A single turn carries every row of the set below to another of its rows. Some are shown first; where does it send the rows asked next?
buvod: [ 28  28  -9  14   4   2 -22   2  14  21  -3 -11 -34 -29 -19]
Vib: [ 16  -3  -5  18  11 -31   8   3   0 -15   7  -6  21 -15 -40]
zopob: [ 18 -11  14 -36  51  -7  -6   0  -3 -19 -29  -9   0 -19 -18]
Toza: [ 30   6 -23 -22 -37  10  -7 -23   5  12 -14 -32 -15   3 -39]
kikul: [ 16 -15 -11 -42  49   3  -5  19 -11 -20 -20 -18  -6   0 -17]
pasu: [ 23  -5  -9  35  25 -10  -3  -8 -10  13   3 -17 -17  -1 -20]
guni: [ 38  10  -4  23   5   0 -10  -9  -8 -14 -20 -14  19 -22 -32]
kisim: [ 18  -8 -12 -24 -51  -8 -13  -6   9  24 -13 -16  -1   9 -18]
pivis: [ -3   4  -3 -46  47   1 -20  16   9 -28   3 -14  -2  -2 -23]
Tuti: [-12 -13   2  -8  -7 -14 -12 -12  15  11  23 -10  31 -26 -35]
Gela: [  8  -8   6 -51  36  -8 -27  15  12 -12  13 -12   0  10   8]
balu: [ -6 -16   2 -39  44  -1 -24  20   0  -4  -7  -7 -11  10   4]
Veke: [ 10 -10   5   8 -21 -30 -17  -1   2  -9 -33  -5  11 -32 -18]
tedus: [ 26 -18   4 -37 -30 -15 -23 -10   6 -43   2 -26   0 -17 -18]
pev: [ 21  24  -7 -17 -42   1 -15 -20  22   4  -6  -2  -6   5 -26]
Bup: [ 24   1  -4 -52  45   1 -11  -1   6 -35   5 -15   1   0 -16]
gak: [ -3 -21 -18 -22  -6 -11   1 -13   9  27   8 -28 -10 -43 -45]
Rofa: [ 64   0  -5 -20 -15   4 -16  10   2 -12  -1 -12 -35  -6   3]
bap: [ 22 -10 -13  12  10  11 -13   2  -2  49  12 -24 -12 -12 -13]
mol: [ 27 -24  -6 -46  43   1 -16   7 -10 -12  -9 -29  -8  11   3]
tik: [ 33   8 -18 -14 -43  19  -1 -18   7  -8 -10 -14 -18  -2 -31]
poz: [ 10  -6  13 -28  52  -1 -32  14   2   7 -15 -29 -17  -8  -2]
dolug: [  3  -4  11 -52  46 -11 -15  20  16  -1   5 -16   4 -22 -24]
rut: [ 13   5  -8 -22 -56   4 -13  -3  21  -2   4  -6  -3  -1 -23]
rulam: [ 17 -23  -4 -46 -15   4 -15 -19  14   7  33 -17 -36 -12  -7]
tifo: [ 18 -14 -17 -16 -50  13 -12  -7   5  17  -5 -26 -20   5 -16]
ribit: [ -9 -14  -9  11  11 -24 -12   3   7  20  33 -31   3  -9 -33]

tifo -> tik
mol -> Bup
kisim -> Toza
Now these:
Tuti -> bap
pivis -> balu
poz -> zopob
Vib -> ribit
gak -> buvod
tedus -> rulam

A single turn carries every row of the set below to another of its rows. Some are shown first; where does it send the rows asked next?
Tuko: [-21 -18 -22  26  17  -4  23  -8  30  56  -5   6 -23 -29 -25  -9   5 -45
   9  19   2   1  -9 -28]
mudop: [-45  -5 -59  52 -11  19 -28  -2  12  27  -4 -15  20  -6  18  -6  30 -23
   5  12  -6 -12 -18 -37]
vovu: [-26  -3 -37  11   4 -31  22  -1  -7  36   4  56   8 -25  15 -40 -10 -47
   3   4 -48 -40  -9  -6]
pufam: [-30 -12 -54  10  34   8  -3 -29  -1  24  22 -11  12  -3 -18 -19   3 -40
  35 -20 -16 -43 -19   1]
zot: [-29 -42 -19   6   4   4  17  15   4   5  14 -11  17  24  35   3  15 -13
   2 -14 -58 -31  -7  -5]
vofa: [-30  18 -23  31 -18  10  35  -5  10  56 -11  16  -2 -17  37 -20  11 -44
   7 -16 -54  29  -3 -12]
nebu: [-17  18 -10  24   2   1  26   9  11  47  -5  11  -4   5  30 -23   0 -42
  10 -16 -61  33   2 -16]
fose: [-28  -5 -18  28  20   1  11  -9  27  43  12   0 -23 -26 -20  -3  -9 -45
   3  18  11  -4 -17 -30]
zenu: [-39 -45 -30   0  -4  -1  12   8   1   0   2  -8  22  27  31   9  11 -20
  10   4 -50 -35   3 -10]
mir: [-43 -17 -54  61   1   8 -25  -1  19  41   0 -13  12 -17  27 -19  35 -18
   7   5  -6 -16 -17 -39]
vizo: [-25  -9 -55   8  40  24   5 -29  -6  18  25  -2   0   3   2  -9   2 -51
  35 -20 -27 -47 -13 -11]
Motu: [-21  -7 -31   4   3 -46  23  -4  -8  42  -1  45  13 -18   5 -26 -11 -42
  14  14 -50 -41  -3  -3]
zigak: [-29  -6 -53  46  -4  12 -17  -7  14  38 -20 -20  21   3  34 -10  34 -27
   1   9  -7 -11 -32 -43]
Sot: [-33  -4 -47  66 -11  22 -23  -6   2  42 -19 -20  18 -10  18 -18  31 -37
  17   1  -8 -18 -11 -28]
kon: [ -8  28 -16  40  -9   5  24  -8  14  40 -13  14  -2  -5  40 -18   4 -40
   5 -18 -63  21  -1 -13]
Soden: [-36 -35 -14  -1  -8   1 -10  14  19  14  -4  -6  28  28  19  10   7 -21
   1 -19 -60 -26  -8   2]
lus: [-26   0 -28  21  10 -38  21   2   0  40   0  52   4 -22   7 -21 -15 -42
   4  16 -57 -40 -10 -11]
fuvok: [-35 -18 -51   9  40   6   1 -35   3  14  25   4   9  -1   0 -20  10 -49
  22 -26 -19 -47 -20  10]
mig: [-38 -13 -22  11   2 -40  29 -18 -12  39  -4  42   5 -30  13 -27 -20 -45
   1  14 -44 -33  -9  -9]
Romu: [-35 -21 -43  65  -4  16 -31  -5  21  29 -16 -13  18 -13  31  -8  32 -29
  15   5 -10 -18  -9 -35]
lon: [-28  -6 -26  24   1 -46  17  -1  -3  27 -14  45  12 -13   6 -40 -14 -36
  20   9 -53 -36 -15 -19]
lemal: [-34 -14 -40   7  28   2  -8 -25 -14  22  23   6   6  -5  -8 -13  -2 -42
  35 -35 -12 -52 -20  -1]
tafiz: [-33 -16 -51  13  29  10   8 -26   6  11  33   3  12   0  -8 -18  -1 -41
  33 -33  -8 -42 -14   3]
san: [-25  14 -21  33  -2  -1  32   3   8  60 -12   1  13 -20  48  -4   2 -42
  11 -27 -58  21   6 -13]
zop: [-37 -38 -21  -4 -13  -2   8  17   2  16  18   7  24  32  24   7   9 -17
   8 -22 -52 -26   0   0]
Matak: [-27 -18 -25  39   9   5  23  -2  29  40  -1  16 -21 -32 -29  -5  -4 -38
  -1  15   3  -8 -11 -34]
Kigof: [-21 -27 -11  39  10  -6  22  -4  29  43   3  -7 -17 -27 -19 -10   8 -53
  -7  12   7  -5   6 -18]
Tekib: [-24 -18 -17  45  17  -7  26  -9  32  46  -2   7 -21 -25 -24   0   5 -39
  11   2  14  -7 -14 -28]
rona: [-45 -41 -21  -5 -12   7  18  14  13  14   7  -2  20  23  26  15  17 -11
   3 -14 -51 -37  -5  -9]
togiv: [-27  28 -22  25  -4   5  33 -10  21  46  -6  14   5  -4  34 -18   5 -36
   5 -29 -56  30   1 -16]
mede: [-42  -3 -51  59 -12  15 -32  -3  17  45  -8  -7  28 -11  27 -15  35 -29
   4   2  -8 -22 -13 -36]
zapor: [-31 -32 -22   0 -12   3  17   8  10  12  17  -5  11  29  22   7  17 -11
  -1 -15 -56 -45  -9   5]
Tef: [-22  26 -24  31 -10  -1  25 -15  24  44 -12  26  -6 -15  38 -12   4 -38
  17 -22 -60  23   8 -13]

mede -> togiv
mudop -> vofa
Now these:
Romu -> kon
Soden -> zigak
tafiz -> Matak
nebu -> zenu
Tuko -> Motu
vizo -> Kigof
lus -> fuvok
Tef -> zapor
fose -> mig

